In the data rows, 128 means zero.
Some points, each followed by its number:
tensor([136, 167, 140, 125, 153, 112, 101, 89, 111, 178, 144, 192, 84, 107, 131, 147, 138, 110,
        124, 149, 74, 114, 58, 192]) 0
tensor([146, 166, 116, 102, 151, 112, 145, 106, 115, 164, 123, 169, 95, 125, 110, 136, 137, 116,
        131, 148, 124, 97, 104, 178]) 1
tensor([140, 134, 119, 116, 132, 118, 150, 121, 133, 130, 119, 131, 122, 138, 106, 118, 135, 132,
        128, 134, 138, 115, 129, 131]) 2
tensor([111, 86, 139, 157, 95, 148, 107, 149, 138, 69, 138, 72, 174, 136, 159, 114, 104, 136,
        128, 99, 137, 151, 167, 73]) 3
tensor([81, 106, 145, 121, 122, 151, 115, 123, 113, 111, 134, 129, 125, 107, 166, 135, 103, 121,
        150, 118, 116, 146, 120, 129]) 4
tensor([94, 128, 140, 126, 132, 140, 115, 111, 114, 131, 132, 148, 112, 104, 171, 140, 114, 119,
        130, 126, 94, 134, 93, 147]) 5
tensor([117, 106, 131, 135, 124, 137, 124, 135, 128, 103, 126, 105, 134, 146, 143, 126, 118, 137,
        135, 116, 131, 137, 138, 110]) 6
tensor([70, 80, 156, 152, 93, 176, 86, 146, 140, 65, 149, 81, 164, 112, 216, 130, 93, 121,
        142, 93, 102, 190, 134, 84]) 7
tensor([64, 37, 123, 120, 87, 173, 156, 161, 135, 30, 107, 45, 187, 143, 185, 101, 79, 139,
        158, 84, 188, 167, 231, 58]) 8
tensor([136, 146, 97, 76, 163, 104, 187, 103, 126, 164, 103, 176, 89, 150, 85, 120, 134, 135,
        142, 160, 158, 76, 127, 187]) 9
tensor([124, 157, 117, 105, 151, 119, 151, 107, 121, 160, 110, 165, 106, 125, 109, 128, 143, 125,
        131, 151, 124, 99, 111, 159]) 10
tensor([171, 155, 132, 142, 137, 108, 123, 129, 137, 156, 122, 139, 124, 136, 84, 134, 152, 132,
        94, 137, 130, 118, 121, 133]) 11
tensor([141, 92, 135, 166, 85, 147, 106, 160, 151, 74, 135, 61, 177, 143, 126, 113, 124, 141,
        114, 111, 150, 169, 192, 55]) 12
tensor([182, 190, 131, 135, 154, 96, 110, 112, 122, 209, 150, 191, 91, 119, 81, 157, 162, 116,
        99, 159, 82, 117, 56, 175]) 13
tensor([144, 59, 141, 188, 59, 154, 96, 184, 167, 39, 148, 6, 212, 153, 125, 100, 124, 153,
        108, 80, 162, 186, 224, 3]) 14
New points follow, each followed by the numbers of its three nearest points above, looking only along the 3 directions in which the numbered points spread most, nearest first.
tensor([108, 81, 134, 147, 95, 150, 124, 152, 139, 77, 124, 71, 170, 131, 152, 108, 111, 137,
        136, 100, 156, 162, 180, 75]) 3 12 6
tensor([147, 94, 129, 156, 94, 137, 127, 161, 158, 73, 129, 55, 176, 150, 109, 104, 135, 149,
        113, 103, 165, 158, 203, 53]) 12 3 14
tensor([168, 185, 123, 124, 156, 90, 126, 102, 120, 198, 130, 190, 89, 119, 81, 143, 152, 124,
        108, 161, 103, 93, 77, 179]) 13 1 0
tensor([129, 122, 117, 121, 124, 124, 161, 130, 136, 121, 110, 115, 125, 144, 110, 119, 125, 145,
        129, 124, 156, 123, 160, 125]) 2 6 11
tensor([110, 98, 199, 225, 86, 167, 0, 144, 129, 97, 194, 90, 154, 89, 219, 163, 102, 108,
        108, 99, 29, 215, 75, 78]) 7 3 4
tensor([142, 91, 108, 133, 103, 131, 161, 154, 152, 72, 115, 56, 173, 165, 93, 99, 128, 138,
        113, 110, 195, 141, 208, 66]) 12 3 6
tensor([114, 173, 135, 98, 168, 112, 121, 99, 95, 202, 129, 218, 63, 99, 143, 155, 129, 105,
        140, 168, 71, 95, 46, 219]) 0 1 13
tensor([116, 161, 83, 71, 173, 105, 190, 91, 101, 171, 100, 201, 73, 123, 111, 131, 133, 118,
        145, 176, 136, 72, 105, 209]) 9 1 10
tensor([142, 125, 111, 117, 126, 115, 159, 130, 135, 124, 108, 104, 149, 143, 97, 111, 142, 141,
        126, 129, 168, 101, 166, 118]) 2 6 11
tensor([141, 166, 93, 69, 168, 103, 196, 109, 126, 179, 98, 187, 87, 127, 79, 123, 145, 130,
        145, 164, 152, 71, 117, 194]) 9 1 10
tensor([142, 142, 145, 133, 131, 100, 98, 118, 125, 144, 137, 144, 117, 118, 139, 141, 130, 117,
        133, 133, 95, 131, 89, 140]) 5 11 10
tensor([152, 141, 81, 71, 152, 105, 228, 117, 135, 147, 86, 133, 121, 172, 46, 97, 148, 148,
        124, 141, 207, 76, 179, 155]) 9 2 10
tensor([187, 204, 117, 117, 170, 82, 127, 99, 119, 215, 133, 206, 73, 127, 71, 148, 170, 121,
        109, 170, 104, 83, 68, 191]) 13 1 0
tensor([113, 116, 188, 205, 90, 156, 10, 142, 129, 113, 180, 99, 140, 89, 201, 154, 113, 111,
        120, 90, 45, 194, 73, 93]) 7 4 5
tensor([117, 139, 149, 144, 130, 137, 86, 120, 115, 144, 147, 140, 116, 109, 161, 144, 121, 112,
        128, 131, 76, 140, 83, 145]) 5 4 0
tensor([162, 159, 130, 126, 134, 105, 117, 129, 134, 157, 137, 137, 122, 142, 106, 130, 141, 129,
        114, 132, 114, 123, 108, 137]) 11 2 10
tensor([92, 81, 147, 145, 93, 155, 95, 148, 135, 72, 144, 65, 171, 125, 169, 136, 102, 132,
        141, 91, 128, 173, 167, 74]) 3 7 12
tensor([80, 77, 168, 173, 83, 174, 67, 154, 127, 56, 157, 60, 178, 112, 207, 130, 93, 120,
        138, 82, 107, 189, 142, 59]) 7 3 12
tensor([105, 80, 147, 145, 87, 155, 114, 153, 130, 77, 129, 67, 165, 133, 158, 117, 106, 133,
        138, 95, 137, 172, 165, 69]) 3 12 7
tensor([55, 25, 135, 136, 73, 183, 134, 172, 138, 5, 122, 23, 196, 143, 198, 99, 80, 146,
        159, 64, 169, 195, 225, 35]) 8 14 3
tensor([130, 133, 119, 112, 136, 117, 151, 126, 129, 129, 105, 133, 128, 136, 116, 129, 134, 134,
        127, 132, 144, 119, 140, 137]) 2 10 6
tensor([213, 158, 62, 76, 150, 73, 250, 137, 162, 157, 78, 121, 129, 197, 0, 88, 182, 167,
        102, 169, 245, 54, 224, 135]) 9 2 11
tensor([111, 168, 97, 65, 171, 102, 195, 97, 109, 179, 91, 199, 78, 140, 102, 127, 135, 126,
        148, 167, 142, 66, 101, 205]) 9 1 10
tensor([187, 210, 129, 124, 173, 82, 112, 87, 119, 222, 142, 219, 72, 110, 78, 149, 172, 117,
        102, 173, 87, 79, 48, 198]) 13 0 1
tensor([159, 145, 167, 195, 104, 136, 39, 142, 137, 141, 183, 116, 142, 111, 144, 155, 133, 119,
        105, 114, 69, 165, 81, 106]) 5 11 6
tensor([173, 185, 132, 130, 145, 106, 101, 111, 126, 183, 149, 174, 87, 107, 86, 149, 159, 120,
        93, 149, 94, 109, 60, 171]) 13 0 1
tensor([183, 147, 116, 149, 123, 115, 125, 140, 153, 133, 144, 112, 136, 146, 80, 123, 155, 142,
        106, 132, 151, 134, 139, 111]) 11 2 6
